Each run below is a few steps of one of 6 hidden systems, one row a step.
A, trace 1 (8 x 22):
[[ 17 -24  42 -16  21   6  19  20  39  20 -25  16   0  -7 -51  -4  -8 -18
   -8 -14  10  -6]
 [ 36 -16  -1 -31  27 -36   6  27  34  -2   1  -4   6  -9 -49  11   9 -10
   15   5 -18  10]
 [ 33   3   2  -1  36 -29  -6  39   8   1 -16  -2 -15  20 -18 -10  32  -9
   17  30 -28 -32]
 [ 41 -36  30   8  23  -1   4  25   9  12 -46  23 -26  28   0 -12   6 -12
   -6  -3  -6 -24]
 [ 63 -47  -1 -26   9 -20  -4  10  23  -7 -20  28 -19   4  -4   7  -7  -9
    4 -19   1  20]
 [ 53   5 -37 -18  21 -34 -27  21  17 -11   6  19 -33   4  13  -7  12   0
   25   7  -6   4]
 [ 24  12 -12  21  33 -13  -6  27   9  17 -15  23 -50  21  37 -23  -1   0
    9  -4   9 -19]
 [ 26 -28  -3   4  18 -19  27   8   9  19 -21  12 -37  10  36  -1 -32   2
    0 -39  24  15]]
X, trace 2:
[[ -5   9 -10 -16  23 -38  36  13  14  29  13 -26 -20 -20   5   6 -38   8
   16 -30  28  20]
 [ -5   8  -3  -9  15 -43  34  10 -40  16  -5 -52 -19   8  19   4  -2  12
   22  11  -5 -25]
 [ -5 -16  37  10 -12  15  11 -14 -54  16 -29 -15 -23  20  21   0  -1   9
   -9  12  -9 -44]
 [ 21 -24  23 -21 -29  37  -7 -37 -25   3  -7  39 -35 -13  -1  12 -17  10
  -11 -11  -2 -18]
 [ 18  22 -29 -32 -11  18   8 -22   7 -24  27  52 -29 -27 -13   0   9   5
   17  -7  -2 -20]
 [-24  46 -21   0  11  17  43   8  26 -17  10  22   6  -9  -9 -29  25 -15
   14  -8  22 -28]
 [-25   8  24 -12   2   6  41  12  20  11 -17 -26  27  -7 -12 -28  -7 -20
    0 -22  55  -2]
 [  8  -5  28 -48  -8 -25  -5   4 -13  22  -4 -55   7 -19 -19  -6 -18  -4
   13   3  34   6]]
A, trace 3, 8 rows:
[[-45  22  21  -5   9  20  46  -3  17  20  17   0   9 -29 -51  11 -12   2
   -4  -9  -2 -16]
 [-30   5  10 -12   9  -5  56   6  11  -8   6 -22  36 -13 -53  15  14  -7
    4   3 -17 -13]
 [ -7   0  22 -16   0   0  28  12  -5 -17 -17 -25  40   6 -42  -9  39 -19
    5  25 -12 -32]
 [ 14 -17  45 -18  -7  23 -10   9   8  -6 -30   1  27   6 -45 -19  28 -24
   -8  20   3 -26]
 [ 28 -19  31 -19   3  14 -35  14  36   3 -12  20  17  -8 -56  -5   9 -17
  -10  11  -5   6]
 [ 23  -4   4   7  30 -12 -39  32  43   6   3  17   5   2 -43   7  11  -8
   -2  20 -32  12]
 [ 20 -17   3  37  40 -21 -15  38  25   9 -18   7  -3  31  -7   7  14  -5
   -7  16 -41   3]
 [ 40 -51   5  24  17 -23  -5  20   3  -5 -38   4  -2  40  20   8   8  -7
  -10   0 -25  12]]
V, trace 4 (8 x 22):
[[ 24  -3 -14  -4  12 -29  23  27  -2 -25 -31 -19  14  30  23 -31  38 -21
   18   7  15 -17]
 [ 20   1  28 -11  10  -4 -21  27  14  22 -32 -17  -4  11   8 -45  -1 -21
    4  -1  53  -7]
 [  0  16  25  -5  11   7 -53  10  20  46  12  -1 -23 -21 -16  -7 -36   5
   -5   2  22  15]
 [-24  15  -1  25  17   3 -19  -3   5  31  33  11 -25 -16 -16  36 -28  26
  -10   7 -42  10]
 [-12 -24 -12  31  12  -3  42  -8  -7  -8   2  18  -5  12  -2  44   0  15
  -12  -7 -58  -1]
 [ 37 -47 -14  -8  -8 -12  42  -6 -10 -38 -28  16   4  23  18  10  19  -8
    0 -17 -14  -1]
 [ 47  -8 -10 -28 -16  -1 -16  -1  -9 -26 -24  13 -10  14  31 -37  24 -17
   14  -2  35 -14]
 [ -3  43   4  -2  -3  27 -37   6  11  12   2  16 -18  -7  15 -47   2 -10
    7   4  48 -19]]
M, trace 5, 8 rows:
[[ -7  42 -34 -16  14   6  37   3  27 -21  26  35 -10 -21 -21 -11  19  -5
   21  -8   2 -23]
 [-12  30 -22 -18  20 -24  52  20  23  -4   5 -16   7 -11   1 -24   4 -13
   24 -20  40  -3]
 [  4 -10  20 -21  10 -26  26  20   6  21 -24 -44   6   0   8 -23 -19 -13
    8 -21  54  10]
 [ 20 -28  52 -19  -1  -9 -24   9 -15  40 -29 -35 -12   3  -5  -7 -25  -3
   -5   3  23   1]
 [ 13 -12  46   1   3  10 -39   0 -26  35 -12  -4 -29   5 -19  10  -8  12
   -9  29 -28 -28]
 [ -1   5   9  19  14  17   3  -4 -16   8   4  32 -35   5 -19  21  10  15
   -5  20 -57 -44]
 [  8   7 -30   4  17   1  47   0   9 -24   7  45 -23   2  -9  13  23   3
   11  -5 -37 -30]
 [ 23   9 -39 -20  12 -16  45  11  23 -35  -4  24  -3   1  10 -20  25 -15
   23 -19  18 -10]]
M, trace 6:
[[ -2   8  -1 -19  -1   6  46 -17 -14  16   1  14 -47 -16  24  -6 -28  10
   10 -34  33 -21]
 [ 24   0   0 -58 -11 -22  22 -15 -28   9   6 -16 -36 -25   2   1 -17   9
   25  -9  24 -17]
 [  4  14  17 -33 -13  -8  10  -7 -49   7 -10 -34 -21  -2  11 -18   9   3
   20  18  18 -47]
 [-13   0  40 -10 -15  31  34 -19 -38  16 -21   0 -23  -2  -1 -10  -4   2
   -4  -2  13 -53]
 [ 10  -8  29 -43 -13  21  37 -22 -15   6  -1  20 -24 -27 -41  11  -7   4
    5  -7  -5 -39]
 [  9  19   7 -45   2  -6  30   2 -12 -10   5  -6  -7 -19 -43  -5  26  -5
   25  20  -9 -49]
 [-14  19  19  -9  14   7  52  16   0  -2 -20  -9   4   4 -20 -27  28 -17
   11   6  13 -54]
 [  6 -15  37 -20  14  11  52  13  23  14 -28   9  -4  -6 -34 -16  -4 -17
   -1 -23  25 -25]]
C, trace 7:
[[-14 -10   5  50  19  11 -27  15  37  24  -5  15   6  14  13   3 -26  -1
  -27 -17   1  41]
 [  7 -32 -15  30  19 -26   0  17  31   3  -7  -3  15  17  20  17 -21  -1
  -13 -24  -5  58]
 [ 16 -45  -7  20   0 -35  -1   6 -15  -2 -24 -29  11  31  43  14 -13   3
   -9 -11  -5  38]
 [  9 -41  18   9 -20  -4  -6 -17 -36  17 -25 -19 -13  18  48  10 -31  10
  -16 -18  15  19]
 [  3 -20  -3  -2 -26  12 -12 -36 -21  13  10  12 -27 -11  35  21 -44  22
  -13 -28  13  30]
 [-17   7 -39  15 -16   3   2 -32 -19  -9  33  15 -16 -10  37  29 -24  26
   -4 -18 -14  26]
 [-41  11 -31  30  -7   3  47 -21 -23 -13  16  -3   3   7  37  19  -6  16
   -4 -17 -13   2]
 [-32  -6  -8  -4 -20   7  72 -23 -16 -18  -2 -12  20  -3  16   6  -5   0
   -2 -30  18  -2]]
H, trace 8, 8 rows:
[[ 16 -16  18  -5   9  -6  24  -6 -37  18 -12   8 -49   7  -1  21  -4  17
    4  10 -37 -45]
 [ 30 -29  16 -15 -10  28  25 -22 -12  -5 -19  52 -38  -1  -3   7  -4   3
   -6 -17  -9 -32]
 [ 30  -2 -16 -38 -15  19  14 -20  18 -19   6  51 -23 -22   0 -11  -5  -6
    9 -30  29  -3]
 [ -6  41 -30 -29   4  -3  28   1  22  -8  22   9  -9 -26   5 -27  -3  -7
   23 -23  48  -2]
 [-31  27   1  -8  19 -19  52  17  12  19   2 -37   7 -12   0 -17 -16  -7
   13 -20  42  -3]
 [ -6 -20  32 -22  10 -34  34  14 -14  27 -17 -59  10  -2 -15   8 -19  -2
    6  -5  14   1]
 [ 21 -22  41 -40 -10 -14  -6  -4 -39  18 -15 -37 -10  -6 -26  10  -3   4
    7  24  -9 -24]
 [  8   1  40 -27 -19  34 -18 -20 -26  12  -1  16 -22 -17 -36   2   3   6
   -3  22 -13 -44]]
C, trace 9, 8 rows:
[[-17  32  -3 -37   0 -23  13   2   1  20  22 -43   1 -32  -7 -11 -22   2
   21  -8  44   9]
 [-11  17   0 -34   1 -31   1  -3 -20  14  31 -46   0 -29 -33  26  -9  17
   19  21 -19  -1]
 [-17  -2  26  -6  -3   6  11 -12 -33  10   8 -15  -1  -8 -41  32   8  15
   -3  30 -50 -34]
 [ -6 -17  31   0 -12  45  17 -18   0  -8  -8  39   5  -5 -45  14  14  -3
  -18   6 -33 -31]
 [ 12  -3  -7   1 -15  40 -10  -7  29 -40  -3  55  23   2 -22 -12  32 -18
  -11   0  -6  -5]
 [ -1  25 -22  21   1  16 -28  18  28 -29  -6  15  30  20  15 -41  36 -24
    0  11  20   3]
 [-15  28   4  15  21  -9 -15  35  29  15 -11 -28  20  10  12 -42   4 -20
    4   1  45   9]
 [  5   0  16 -17  23 -37 -12  30  24  34  -1 -44   8 -10 -18  -5 -24  -7
    9  -2  26  28]]
X, trace 10, 8 rows:
[[ 50  -5  16 -37   2  -9 -39   3 -12  20  -5  12 -49  -9  -7  -8  -8   6
   14  13   5 -21]
 [ 12  33  -2   6  27  11 -13  15   8  18   8  40 -54  -3  -7 -13   5   7
   11  12 -14 -43]
 [ -7   7  11  17  32  15  45  16  31  23 -10  40 -35  -2 -10  -7 -14  -3
   -4 -27   7 -25]
 [ 24 -19   2 -29  19 -26  60  13  15   8 -18   1 -22  -6  -3  -4 -17  -7
   14 -35  26  -5]
 [ 32   2  -1 -34   9 -34  21  15 -24   2 -22 -27 -25   8  21 -25  12  -6
   29   5  27 -32]
 [  7  13  30  -1  -1  15 -18   3 -30  25 -24  -6 -36  11  23 -34   1  -1
    3  13  27 -46]
 [  3   6  29 -13  -2  29 -13 -14  -5  39   2  29 -52 -21  -3  -5 -37  11
   -5 -14  21 -20]
 [  6  22 -11 -29  15  -4  32  -7   6  15  26  28 -49 -33 -22  13 -20  15
   19 -15  -3 -23]]
V, trace 11, 8 rows:
[[ 27 -14 -22  31  28 -14  19  19   6 -13 -21  32 -28  34  30   0  19  -1
    2  -4 -28 -17]
 [ 35 -21  -2   9  17   1  18  16  21  -2 -35  38 -29  22  30 -25   0 -15
   -1 -28  26  -6]
 [ 33   8 -14 -14  10  -4 -16   6  21  14   0  32 -47  -8  26 -23 -22  -1
   11 -25  41   7]
 [ -7  40 -17   8  21   0  -4   2   3  29  23  22 -58 -14  23  -7 -26  18
   12 -11  12 -14]
 [-28  15  -2  17  20   6  54  -6  -1  26  11  19 -41 -11   7  15 -29  16
   -2 -27  -5 -19]
 [  7 -20  -5 -24   1 -11  69 -17  -8   2   2  13 -29 -16  -2  26 -23  12
    7 -35  -2  -6]
 [ 31  -7 -10 -48 -13 -14  34 -20 -34 -14   0   4 -35 -13   7   4   4   9
   24  -6   4 -33]
 [  6  22  14 -33 -13  24  20 -14 -26  -4  -8  15 -28 -10  -6 -25  17  -3
   14   7  18 -61]]
H, trace 12 (8 x 22):
[[ -4 -16 -27  17  -1  -2  27  -1  18 -45   2  15  43  13 -13  19  30  -9
   -8  -1 -36  18]
 [ 17  -9 -22   9  -4  -8  -6  15  10 -46 -19  -2  43  30  14 -22  47 -23
    3  13   0   8]
 [ -1   6   4  23  -8  12 -45  15   8 -10 -22 -13  34  27  28 -41  20 -21
  -10  13  32  13]
 [-20   6   9  30  -5   9 -63   6   9  22   6 -21  19   5  18  -8 -21   1
  -19   7  18  41]
 [-22  10 -13  31   6 -13 -45   0  -6  18  30 -20   3  -1   8  31 -20  22
   -9  17 -34  33]
 [-15  -2 -19  42  11  -8  -2  -3 -23  -5  12   1  -5  18  12  36  10  20
   -7  21 -65  -6]
 [ 11 -33 -11  37  -4  13  13  -8 -14 -28 -21  33   0  35  24  17  22   2
  -17   0 -43  -8]
 [ 32 -28 -23  10 -21  16 -16 -12   3 -40 -17  40   7  22  39 -11  17 -11
   -9 -14   6  18]]

Name the system that made each run.
trace 13:
[[ 32 -14  -1 -37 -32  -5 -49  -7  -5 -19  -6 -20  26  -3  10 -20   7 -14
    5   7  36  28]
 [-14  28   6  10 -11   6 -71  -2 -21  24  16 -28  -4  -3  20 -12 -10  10
   -3  28  12   8]]
 : C
trace 14:
[[ 20 -30  23   6 -21   1 -47   3 -25  -8 -32 -28  28  30  18 -14  18 -11
  -13  25   3   6]
 [ 27 -25  24  -3 -25  22 -77 -14 -10   9  -8  11  -4   3   3   1 -11   2
  -19  13  -1  19]]
 : A
trace 15 (2 x 22):
[[-38  11 -13  33 -22   4 -28 -16 -25   1  14 -33  24   9  43   6 -13  13
  -14   4   5  31]
 [-54   0  13  28  -9  12  19 -16  -7  23  10 -27  20  -6  12  17 -36  11
  -22 -21  13  27]]
 : C
trace 16, 2 rows:
[[ 18 -38 -30  17  11 -30  37   0  -2 -14  -7   9 -10  18  31  31 -10  11
   -3 -26 -26  26]
 [ 28  -7 -42  -8 -13 -26  10  -7 -30 -38  -6  -6  -3  21  51  -6  25   2
   18   1   0  -2]]
 : A
trace 17 (2 x 22):
[[-27  -2   7  14 -24  19 -44 -18   4  15  18 -14  25 -12   8  11 -32   8
  -23  -8  16  49]
 [-38   0 -11  33  -6   2 -20 -10   6   8  26 -17  29  -4   5  31 -25  14
  -21  -4 -18  50]]
 : C
trace 18:
[[-23  -5 -15  45   1  -6   4   1  -5   8  -9 -16   6  24  61  -4 -21   4
  -15 -23  22  33]
 [ -8 -22  -4  14 -15  -8  -1 -15 -18  13  -7 -22  -3   9  56   6 -38  10
  -12 -30  30  39]]
 : V
trace 19 (2 x 22):
[[ 16   9 -49   2  27 -55   5  26  16 -19  16 -19   9   8  11   9  15   1
   22   6 -18  25]
 [ -1   8  -2  30  22 -20   9  27 -21   1 -29 -26  -5  40  36 -24  26  -6
    7  20  -5 -31]]
 : H
trace 20:
[[  4   9 -15  33  13  30   2  -5  15   1   3  67 -43   7  19   0  -3   7
  -10 -15 -16 -17]
 [  2  -2 -28   5  13   2  51  -1  33  -9   2  41 -17  -6  17  -3 -16  -3
    1 -47  21  12]]
 : X
trace 21:
[[ -1  35 -28  -6  12 -16 -45  21  37  -7  31  -9  25 -15 -21 -10  12  -7
   12  18   3  29]
 [-23  18   9  30  32 -26 -15  37   5  20  -2 -45  20  19 -12  -2  12  -3
    2  32 -22  -2]]
 : C
trace 22:
[[-44  30 -29  26   4  18  58  -9   6 -22  15  21  11  -1   6   0  16   1
    1 -13  -9 -18]
 [-18   7 -14 -15  -5  -1  67   0  10 -31  -7 -10  37  -2  -6 -16  23 -19
   10 -18  25  -9]]
 : C
trace 23, 2 rows:
[[ 40  -9 -25   6  -3   7 -19   9  17 -36 -21  38  -1  24  32 -31  30 -20
    3  -4  15   1]
 [ 25   4 -16   8   6   0 -36  17  33  -2 -12  21  -6  12  36 -37  -5 -16
    0 -17  46  27]]
 : A
trace 24 (2 x 22):
[[ 24 -39  16 -18  -7  10  18 -21   4  16  -6  33 -35 -16  -4  24 -40   9
  -12 -37   5  14]
 [ 30   4 -31 -27 -15  -1  -7 -29 -23 -16  24  35 -44 -16  15  17  -4  20
   15  -3 -17 -10]]
 : V
trace 25 (2 x 22):
[[ -5  13  24  -9  -6  13 -30  -6  -6  44   1  -6 -34 -15  19 -19 -41   8
   -3 -13  47   2]
 [ -9  29  -4 -18  12 -13   1  -8 -12  36  34  -5 -49 -32  -6  18 -36  26
   15  -4  -3  -9]]
 : X
trace 26, 2 rows:
[[-10 -14  21  -1  -1  19  13   5  44  11 -13   8  25 -10 -16 -13 -23 -18
  -17 -36  44  32]
 [ 22   3 -15 -45   6 -48 -11  14  12   4  18 -39   8 -22 -13   3 -13  -1
   24   0  19  32]]
 : X
trace 27:
[[ 32 -38  -3  -9 -13  22  14 -11  28 -25 -20  51   2   4   6  -5  -2 -15
  -12 -36  19  18]
 [ 31  19 -17 -40  -9  -2 -53   3  26 -12  19  14   3 -23 -18 -20   6 -11
   16   8  26  18]]
 : M
trace 28, 2 rows:
[[  9  -5  13 -13 -13  33 -42 -14  23  -4  19  39   8 -23 -51  17  -1   0
  -14  11 -24  11]
 [ -3  21 -39  14   9   1 -15   3  19 -31  31  27  15  -2 -22  17  30   3
    5  21 -49   4]]
 : V
trace 29:
[[  2 -30  27 -10 -16  15 -33 -11  23  15   4   1  22 -18 -31  19 -32  -1
  -23 -12   7  47]
 [ 18  10 -32 -21  10 -35 -27   8  12 -12  35  -9   7 -17 -28  26   8   9
   18  21 -35  24]]
 : X
trace 30:
[[-18 -25  -1  31 -20  15  34 -24 -31  -7 -20   0   0  22  51   8 -12   7
  -18 -25   5   4]
 [  4 -14 -22 -26 -46   6   4 -39 -25 -31  10  -7  20 -10  29   5  -6   4
    0 -18  25  27]]
 : A
trace 31:
[[-12 -10  11 -17 -33  47  30 -35   5 -14   0  36   6 -20  -7  -3 -12  -5
  -14 -33  30  -1]
 [  2  17  -3 -58 -21   0  -5 -16   7 -10  32  -9  17 -43 -45   3  -3  -1
   16   3  17  10]]
 : M
trace 32 (2 x 22):
[[-30 -17   3  50  17  11  54   3  13   4 -16  14   7  20  15  14 -10   0
  -22 -29 -13   5]
 [ 34 -46 -16 -23  -8 -27  28  -8   5 -16 -12   1   2   2  21  14 -19  -3
    2 -38  18  38]]
 : V
trace 33, 2 rows:
[[-15   6   6 -29 -18  11  61 -19 -28 -25  -5 -10  12  -8 -13  -5  24  -6
   12   0   4 -42]
 [ -4  -1  30 -36 -34  32  15 -20 -19 -16 -18  -6  22  -8 -19 -24  19 -17
   -1   5  31 -32]]
 : X
trace 34, 2 rows:
[[-15  12 -31   7   2 -41  16   0 -39  -5  13 -51   1  12  38  13   4  16
   17  12 -13   1]
 [ -5 -33   4  18 -23   6  30 -20 -39 -13 -30 -13   7  29  52   0  -1   1
  -13 -17  11  -2]]
 : M
trace 35 (2 x 22):
[[  6  -9  -8  -6  -2   8 -18  -9  19 -16  27  26  15 -17 -49  37   7   7
   -7  13 -51  18]
 [ 12  -1 -33  15  12 -15   6  11   3 -41   4  12  19  20  -8  13  45  -4
    8  25 -53  -7]]
 : V
trace 36 (2 x 22):
[[ 20   0   5 -26   0   9  -4  10  43   2 -11  20   2 -14  -7 -32 -12 -22
    2 -30  58  20]
 [  4  43 -25 -18  15 -24 -36   9  13  21  39  -9 -28 -27   2  -5 -19  13
   22   6  17  14]]
 : V
trace 37 (2 x 22):
[[-28   6  -5  63  30 -13  -7  21   0  26  -5 -17  -7  28  35   5 -12  10
  -13   4 -18  11]
 [ -2 -47   7  22 -10 -17  17 -10 -31   4 -23 -28   6  25  39  25 -20  11
  -16 -14 -11  25]]
 : A
trace 38:
[[ 23  14  18 -40  12 -13 -14  19  17  28  -5 -15 -22 -18 -11 -30 -17 -10
   16  -6  51  -4]
 [ -9  33  19 -10  19  -2 -29   8   0  47  24  -7 -40 -26 -25   4 -26  16
    9  14  -3 -16]]
 : V
